128 stands for zero in the data rows.
Here are some numbered points:
[107 109 114 169 120 138 137 173 129 100 113 162 122 132 131 126] 0
[ 69  62  83 206 145 173 161 190 119 117 154 195 158 138 146 163] 1
[101  28  52  83 220  68  56  26 150  99 238  64 107 107 164 204] 2
[109 209 166 164  87  87 104 167 107  79  83  75  89 122 147 114] 3
[ 89  80 104 106 173 147 125 154  85  97 115 150 153 145 125 174] 4
[ 97 121  57 177  78 145 166 187  88  92 113 151 159 153 141 141] 5
[ 38 111 166 196  67 145 197 189 101 112 119  85 147 147 104 161] 6
[ 82  74  96  97 161  90 128  96  83 141 164  59 141  78 122 210] 7
[150 172  92 105 102 101 118 116  72 154  77  23 140  99 205 136] 8
[120 174 192 116 161 157 141 177  70 124 125 113 151 154 105 138] 9
[110 128  58 171 115 143 155 156 135 101 123 172 131 109 151 104] 10
[106 184 115 164  95 107 137 232  91  94  91 179 140 117 154 100] 11
[167  69 124 111  67 152 120  43 161 194  89 106 130 121 128  56] 12
[158  78 106 101 208 152  68 142  92 126 223 150 105 127 175 187] 13
[123 121 145 129 162 125 128 148 117 138 114  82 146 146 142 158] 14
[221 133 172  97 120 158 111  93  97 189 194  60  62 161 135 139] 15
[114  22 117 112 190 187 115 141 106 206 145 126 180 131 192 185] 16
[ 74 204 167 146 107 101 159 161 162  24  69 132  93 132 105 135] 17
[116 116  54 138 106 140 128 157  60 131  81 141 147  94 216 157] 18
[137 141 185  49 161 162  95 117 101 177  84 139 181 143 140 107] 19
[151 116 130  76 196 150 137 114  84 204 160  64 153  73 183 189] 20
[120 167 103 158  71  89  93 121 186  77  48 142  73 134 184 104] 21
[140  48 147  95  72 179 102 106  99 198  77 137 190 151  97  28] 22
[115  98 168  73  56  99 140  25 149 129  44  84 143 140  44  65] 23
[208 132 145  29 201 129  87  95  59 198 211  78 135 111 172 140] 24
[ 98 129 183  92 144 121 123 124  92 119 168 101 130 113  58 178] 25
[170 176 131  85 122 143 118  84 139 112 101 143 113  81  97  94] 26
[132  55  90 103 177 126 121  73 124 165 202 103 111 110 142 182] 27
[ 79 137 115 104 137 104 163 141 157  89  86 175 150 116  82 187] 28
[136  87 107 137 154 143 129 149 100 113 216 120 120 130 116 154] 29
[150 127  42  96 139 116 104 106 110  85 158  99 112 134 188 158] 30
[123  86  73 130 159 162 175  89 166 157 201 107 188  99 102 126] 31
[149 194 127 167 166 146 129 177 129 132  86 158 165  95 134  67] 32
[104  31  68 142 119 138 162 118 180 175 149 182 180 146 123 159] 33
[ 99 121 137  99 151 101 161 105 132 114 140 124 147 135  85 190] 34
[212 107 133 136  90 167  78 180 124 204 125 222 130 175 154  99] 35
[156 153 185  33  86  48  84   0 191  89  11  81 104 174 100  29] 36
[ 95 161 154 135 162 107 120 171 155 125  66 140 167 118 135 123] 37
[ 90  85 113 142 144 108  79 111 159  97 140 148 110 132 168 136] 38
[194 136 147  58 203 148 102  65 163 145 169 119  74 113 194 112] 39
[ 61 148 150 194 129 121 161 162 154  72  61 127 140 122 107 154] 40
[144 121 226 111  86 175 141 112 120 180 193 132 125 192  39 141] 41
[147 121 229 107  76 185 142 114 108 174 177 130 130 185  28 127] 42
[ 91 125 108 115 130  77  99 150 132  79  85 118 139 144 139 139] 43
[ 88 127  98 139 137 122 134 178  51 125  87  84 168 113 174 135] 44
[168 109  60 172 161 133 129  94 227 122 174 184 102 123 156  96] 45
[ 95 145 148 152 105 139 145 228  67 149  23 151 201 109 115 118] 46
[150 153 128 215 106 196 166 159 113  94 194 129  45 114 180 129] 47
[188 130 139 149 150 184 121 147 124 196 148 113 131  88 165 125] 48
[113 151 134 181 110 114 139 219 136 126  43 169 170 123 104 123] 49
[168 141 119 117  60  96 132  46 184 147  74 106  99 119 121  57] 50
[151 122 121 192 107 155 124 178 216 164  75 240 181 147 114  61] 51
[130 147 142  47 172 129  92 139  34 122 103  73 135  98 169 180] 52
[ 97 118 168  66 170  77  80  37 162 116 152  70  79  93 116 195] 53
[ 75 108 135  89 166 118 138 113  62  89 163 141 114  88  97 214] 54
[ 93 123  89 144 141 134 125 171  62 112  96  84 163 103 176 124] 55
[137 172 130  68  52  42 131  58 102 146  62   8 167 116  91  54] 56
[126  60  46 108 156 115 125 140  56 118 245 139 152 115 120 231] 57
[117  95 163  64  71 100 142  23 153 130  44  97 151 145  46  65] 58
[134 172 221  97 107 137 144 109 124 116 132 171 107 180  39 110] 59
[ 70 164 104 135 110  63 143 163  58  82  86  67 162 106 113 162] 60
[123 147 135  51 141  96  99 106 135 137  60 117 153 125 142 116] 61
[142 121  99 158 122 104 137 150 154 121 201 141 105 132  99 170] 62
[137  71  48 196 123 184 115 177 129 137 175 211 139 122 159 103] 63
[138  68  40 141 131 142 105 155 112 179 162 139 185 117 165 160] 64
[107 151 143  98 128  89 167  91 162 129  89 117 155 124  87 138] 65
[103 122  59 156 134 145 162 151 120  99 129 171 135 111 145 112] 66
[132 142 151 174 106 148  87 145 144 111 105 137  88 149 153  99] 67
[138 148 169 174 103 146  97 173 114 155  75 149 140 145  96  82] 68
[121 212  89 249  36  88 135 233 176 125   0 144 158 100 209  34] 69
[ 69 158 135 119 141  56 137  68 188  57 127 116  93 113  56 183] 70
[150 147  83 195  97 144 113 102 221  95 125 205  83 126 157  55] 71
[131 143 130 142 154 120 131 150 129 132 114  81 140 127 149 159] 72
[165 106  70 102 188 149 120 113  97 151 254 182 149 125 107 148] 73
[167  94 205 110 162 145  75  17 250 136 182 187  58 186  64 105] 74
[143 166 128 153 135 112 150  96 195 106 160 119 112 138 124 113] 75
[115 169 103  89 209  88 126 127  69  76 169  87 113  82 167 179] 76
[135  53  42 127 185 140  89 105 172  75 192 199  66 118 206 186] 77
[ 89  96 112 139 124 110 155 137 126  78 159 179 117 138  87 189] 78
[164 128 126 149 131 158 160  98 117 163 179  88 125 113 101 112] 79
[139 125 103 156 125 105 131 139 157 124 187 130 121 122  96 159] 80
[194  99 122 127 141 133  91 102 168 168 175 147 111 147 133 122] 81
[176 135 154 130 134 178 134  97 135 140 209 122  51 141 178 137] 82
[176 213 172  74 123 137  78 183  90 137  47 140 139 121 193  75] 83
[ 87  55  19 244  58 114 157 197 182 114  68 188 189 137 116 119] 84
[185 179 184 107 110 112 116  60 189 152 124 114 103 135  66  57] 85
[160 193 204  18 107  30  72   0 130 190  44   0 149  79  73  44] 86
[ 89 142 117 133 141 111 147 147 119 108  84 111 146 102 133 163] 87
[ 91  79  65 190 115 152 136 182 118  89 133 187 145 145 107 149] 88
[ 85 137 120 124 137 102 165 147 158  90  92 171 158 121  65 178] 89
Which three points above are nearest to each new point? Their numbers follow each, nearest first.
[222 114  56  91  83  91 120  39 165 156 187 126  98 111 127 117] 81 50 79
[108 116 125 177 136 174 138 188  72 138 142 131 141 125 125 112] 0 55 66
[127 145 140 187 105 126 139 229 129 133  45 175 172 136 106 121] 49 46 68
[139 152 166  67 160  44  64  40 155 131 169  16  79  93 112 184] 53 7 25
[130 195 143 131  82  74 156 154 122 107  86  93 119 144 129 125] 3 87 72
[157 114 176  58 203 111  91  10 145 171 214  40  79 103 120 171] 53 39 27
[180 119 135 108 171 171  65 159 113 162 157 119 112 124 208 120] 48 81 13
[163 175 151 168 103 117 118 176 114 160  53 150 155 122  91  84] 68 49 32
[153 125 172 158 176 189 114 154 110 181 165 100 125 139 145 137] 48 14 79
[161 119  70 103 172 128 124 124  99 132 235 163 145 118 114 161] 73 29 57
[140  46 132  92  69 162  97 107 107 203  95 133 202 155  91  34] 22 12 19
[147 159 119 134 132 110 148  80 185 109 176 125 102 145 115 103] 75 80 62
[ 57 151 154 179 147 129 168 157 142  78  69 128 142 127 103 153] 40 87 89
[ 96 110 176  71 172  76  76  47 163 115 164  67  73  98 106 203] 53 70 25
[156 148 173  23  80  51  95   0 197  90  15  96  95 157 100  22] 36 58 23
[160 203 203 169 133 115 104 171 120 173  85  72 163 120  83  85] 68 32 9
[ 74 201 152 154  98 104 156 159 150  38  82 134 107 128 111 140] 17 40 3
[122 139 203 100 189 180 161 104 130 179 107 149 178 108 102 102] 19 9 65
[147 132 204  88 209 129 104  94 114 174 204  72 127 104  91 165] 25 24 20
[ 96 149 156 132 164 118 123 163 158 134  70 148 163 137 144 115] 37 87 14
[126 141 140  58 135 100 108 101 138 125  46 129 149 133 140 117] 61 65 43
[106 118  63 168  66 152 165 178  87  83 126 151 147 155 140 141] 5 88 10
[ 99 148 155 124 175 111 115 168 135 128  76 135 172 120 137 132] 37 87 14
[141  91  95 143 149 144 140 140  97 128 217 128 127 128 109 170] 29 62 80
[127 176 135  61  61  38 129  50  97 136  73   3 157 115  84  49] 56 86 23
[170 194 178  11  91   9  79   0 124 185  49   0 127  62  80  34] 86 56 36
[138 111 186  78 183 173  83 145 108 178 112 121 167 135 124 130] 19 14 9
[113 123  65 160  72 131 171 166  97  74 126 139 132 153 149 134] 5 10 66
[106 154 153 238 108 174 118 187 191 115  81 212 139 149 100  32] 51 68 49
[175 115  69 104 180 135 118 110 114 151 246 165 148 123 110 152] 73 29 13
[ 86 103  95 147 133 104 153 137 138  79 164 176 122 130  81 178] 78 62 80
[182 113 161 108 141 164 149  94 129 156 225 132  66 139 153 164] 82 15 81
[126 148 149  70 133  78 118  53  94  93 245  61  37 104 105 169] 53 25 76
[130 123 151 155 141 177 164 129 124 206 152 125 199 149 103 111] 79 48 14
[153 162 181  21  78  62  92   0 205  91  16  97  89 173 107   8] 36 58 23
[166  76 116 117 206 149  64 155  97 125 217 150 115 139 172 175] 13 29 73
[ 76 129 125 245  85 153 170 246 154  79  38 239 166 156  99 115] 49 84 11
[170 114  69 179 159 138 143  89 227 132 190 165  99 123 156  98] 45 75 71
[ 98 158 188  69  84 112 170 124  59 123 156  86 110 142  90 167] 25 34 9
[103 154 135  95 137  91 168  93 142 130  98 115 167 128  92 133] 65 34 87
[153 143  74 185 109 135 112 103 198  85 155 201  79 116 157  78] 71 45 10
[160 186 188  14  90  26  79   0 124 176  51   0 139  75  75  50] 86 56 36
[166 117 120 121 151 139 143  87 122 174 173  86 122  98 149 136] 79 48 27
[117 169 220 121  78 133 175 103 184 112 121 139  64 173 106 141] 59 75 65
[179 218 255 137  36 134 127 185 110 232  26 105 133 160  93  43] 68 83 85
[ 99 155 176  81  89 130 170 122  59 124 175  72 117 138  80 181] 25 34 9
[153 216 150 146 178 136 123 162 123 152  95 155 167  84 126  60] 32 37 68
[127 179  81 174   7  84 139 121 140  79  96 100  58 160 197 123] 21 3 67
[137  93 100  13 152  95  91  84 103 150  99 128 167 134 135 189] 61 52 34
[136 122 111 183 113 146 121 174 227 162  71 255 184 146 115  68] 51 49 71
[ 85 193 165 107 133 149 110 201  71 145   0  94 221 120 146  83] 46 37 83
[150  85 127 110 152 145 110 109 156 133 148 184 133 143 107 155] 81 80 38
[158 131 116 123 150 130 138 102 118 166 174  72 107 105 147 141] 79 72 48
[165 129 115 126 143 126 143 100 117 156 190  74 105 107 153 140] 79 82 29
[115 176 120 129  46  83 138  66 154 104   8  70 112  88 148  30] 50 56 21
[156  38 138  90  70 163  94 113  94 207  89 130 212 149  84  41] 22 12 19
[114 107 163 196  86 163 107 151 193  99 112 193  74 177 111  74] 67 71 0
[140 122 142  30 227  84  51  58 109 114 174  57  88 103 159 210] 53 76 52
[181 126 139  69 197 144 100  73 168 147 164 126  76 108 197 109] 39 81 82
[126 133 213 135  66 151 134 132 151 181  50 134 118 186 132  95] 68 67 59
[114 148 138  53 162  81 105 102 137 127  58 117 174 128 138 128] 61 65 43
[151  68  38 148 131 129 112 165 113 170 155 139 189 117 163 154] 64 63 33
[ 83  79  64 184 107 136 133 189 119  86 136 171 149 131 120 162] 88 5 1
[186 190 201  99 100 110 121  47 184 160 118 107  96 136  63  68] 85 50 26
[178 110 158 135 129 146  60 137 164 163  90 118  91 156 194 104] 67 81 48
[ 84 135 125 130 138 112 140 138 133  83  84 126 131  89 125 150] 87 43 28
[128  48 103 101 177 114 122  77 129 166 196 117 115 123 119 185] 27 7 29
[149  81  48 198 131 185 109 167 134 141 175 212 132 122 166  91] 63 10 66
[ 68 213 161 144 111  91 152 157 155  33  66 125  88 134 113 136] 17 40 3
[181 196 198  96 105  96 128  57 177 159  97  97 110 130  65  56] 85 50 26
[129 140 176 137 102 178 158 128 129 113 109 126  60 136 162 114] 67 82 0
[154 169 153 153  75 129 138  85 154 139  73  72 105  95 126  55] 50 26 85
[ 63 214 191 233  93 116 149 255 155 101  58 146 186 153  67  56] 49 68 40
[158 157 128 194 108 189 172 154 109 100 190 134  39 107 180 122] 47 82 67
[ 94  73 105 140 154 113  77 119 146  96 131 143 111 122 159 141] 38 43 0
[ 85 137 151  71 218  65  81  52 174 100 136  68 152 106  77 125] 53 70 65
[206  97 159   0 195 128  45  27 142 155 204 135  64 145 151 173] 39 24 53
[ 76  75 110  99 173 146 129 152  80 102 121 150 165 128 130 174] 4 54 87
[131  59 100  95 166 129 121  78 126 162 189  95 125 105 129 181] 27 7 29
[107 140 126 200 117 125 153 219 124 119  43 164 170 132 102 123] 49 46 40
[ 84  61  76 197 145 166 163 184 126 118 164 186 149 139 149 170] 1 88 63
[147  79 114 237  82 201 117 226 132 146 153 192 133 186 160 107] 63 1 88
[165 121 144 144 145 167 168 103 113 171 182  80 130 121 107 126] 79 48 29
[111 156  94  99 204  83 130 122  82  70 162  97 102  92 159 173] 76 30 54
[212 138 173  95 125 156 114  95  98 166 183  71  69 179 126 143] 15 82 79
[142 136 161  99  99 145 162  81 141 102 140 120  40 137 180 144] 82 75 67
[132 127  55 132 105 145 139 154  57 124  90 129 137 103 207 161] 18 55 44
[142 116 139  23 239  89  56  51 108 115 191  72  89 107 152 219] 53 2 76
[ 88  48  59  63 185 111 125 147  21 144 148  68 194 107 165 239] 7 57 4
[136  63  44 100 161 112 122 139  75 140 254 132 146 116 121 224] 57 73 29
[193 132 129 147 159 179 119 138 123 195 158 100 117  93 169 114] 48 79 81
[152 135  76 181 109 153 101 107 207  92 143 198  87 130 162  72] 71 45 10
